128 stands for zero in the data rows.
Here are some points:
[105  81 103 174 141 112 217  82]
[103  92 102 189 138  98 205  65]
[112 120  83 206 140 104 203 108]
[117 119  95 208 123  90 192  98]
[118 114  86 207 124  95 184 108]
[120 130  78 227 123 100 179 130]
[120 150  79 233 124 114 186 170]
[120 166 108 250 115 110 183 184]
[137 171 105 255 118 130 168 190]
[131 161  97 248 116 129 158 182]
[126 162  82 244 112 131 149 170]
[139 170 102 255 111 127 151 195]
[124 176 114 255 107 130 135 198]
[135 198 131 255 113 139 144 225]
[132 190 134 255 118 136 142 230]
[123 214 164 255 124 165 113 234]
[137  91 202 140 109  97  73  78]
[147  87 211 137 121 104  69  84]
[147 101 223 160 122 108  65  73]
[136  91 191 141 124 104  62  73]
[156  94 210 148 123 100  66  73]
[153 103 199 144 115 101  62  66]
[149  96 183 131 123 100  57  69]
[145 100 159 103 116 100  56  62]
[153 107 152 103 122  85  47  65]
[152  93 158 116 116  88  64  59]
[147 107 134  75 116  93  67  63]
24 more points follow, each with its number after it:
[133 106 106  60 129  78  87  77] 0
[142 114 122  69 116  93  73  62] 1
[133 111  99  62 117  86  85  68] 2
[126 112  83  76 120  78  95  65] 3
[124 127  87  91 121  70 100  75] 4
[138 140 103 130 100  68 168  78] 5
[133 134 100 144 100  77 173  73] 6
[105 150 127 123 143  96 192  96] 7
[106 145 118 127 141  92 201 102] 8
[107 147 126 135 144  91 205  93] 9
[112 141 123 137 147  81 202  93] 10
[119 138 128 137 150  92 193  86] 11
[109 141 126 125 150  88 198  77] 12
[124 139 133 141 137  94 198  84] 13
[111 119 121 168 147  91 199  83] 14
[113  92 117 179 148  97 208  73] 15
[122 109 112 181 153  96 198  59] 16
[119  86 127 194 148  83 198  65] 17
[121  87 122 193 143  96 201  57] 18
[121 112 131 186 149  92 185  60] 19
[132 126 140 167 138  90 184  62] 20
[103 164  90 247 104 154 185 174] 21
[120 165  91 255 111 146 189 184] 22
[114 159 100 255 106 157 185 176] 23
Which of these numbered points is nearest to each point below, looking only along the 2 directions in which the first points spread most? Its number follows each.
[ 73 134 110  51 161 127  93 155] > 4
[178  55 191  95 113  71  52  84] > 1
[154 105 129 132 110 106 102 109] > 4
[171  56 188 101 120  87  55  62] > 1
[153  74 174 105 120  90  49  71] > 1
[181  70 176  74 124  80  53  72] > 1
[138 175  69 255 108 157 166 184] > 22
[189  64 172  82 124  70  47  81] > 1
[140 108 128  83 112  93  65  63] > 1
[153  84 166  99 110  86  54  52] > 1
[163  95 163 102 120  89  58  57] > 1
[ 81 124  91  63 124 127 185 140] > 13
[ 97 141  82  33 119 109 145 130] > 5
[180  79 170 104 120  77  49  59] > 1
[150  70 165 111 117  91  62  52] > 1
[ 69 142 102  24 160 141 103 159] > 4
[181  69 166  80 115  75  47  79] > 1
[176  55 187  93 114  72  43  77] > 1
[143 164  80 255 102 160 155 169] > 23
[153  86 159 113 120  88  64  52] > 1
[120 155  76 251 107 151 172 136] > 21
[173  74 168  92 115  83  50  53] > 1
[100 129 100 125 165 116 188 151] > 8
[178  87 143  57 111  69  50  61] > 1
[186  73 122  42 120 173  82 124] > 1
[ 97 167  94  38 119  84 135 157] > 5
[183  87 158  74 123  72  38  62] > 1
[174  77 121  37 123 162  67 130] > 1
[152  84 153  99 112  89  57  54] > 1
[127 102 189 107 117  85  77 105] > 1
[146 102 139 140 106 107 102 110] > 4
[140 113 110 126 108  96  95 109] > 4
[176  70 124  53 114 165  75 124] > 1
[230  93 255  98 124  70 116 156] > 1
[177  72 127  42 123 172  68 125] > 1
[ 87 159 101  96 157 115 193 155] > 8
[243  95 255 107 123  66 102 134] > 1
[ 61 148 108  35 158 128  98 159] > 4
[178  79 132  48 122 169  72 127] > 1
[109 153  85 241 106 162 180 162] > 21
[181  88 141  47 120 171  76 131] > 1
[192  85 139  55 129 173  78 136] > 1
[103 184  68 216 144 245 115 160] > 23
[ 97 135 102 110 165 121 200 152] > 8
[199 103 131  51 128 182  61 151] > 1
[122 105 186 112 115  81  78 110] > 1
[133 123 109  62 115  85  93  70] > 0
[127 107 184 111 122  68  75 102] > 1
[ 86 137 101  42 147 126  98 122] > 4
[171  88 255 107 121  99 123 184] > 1
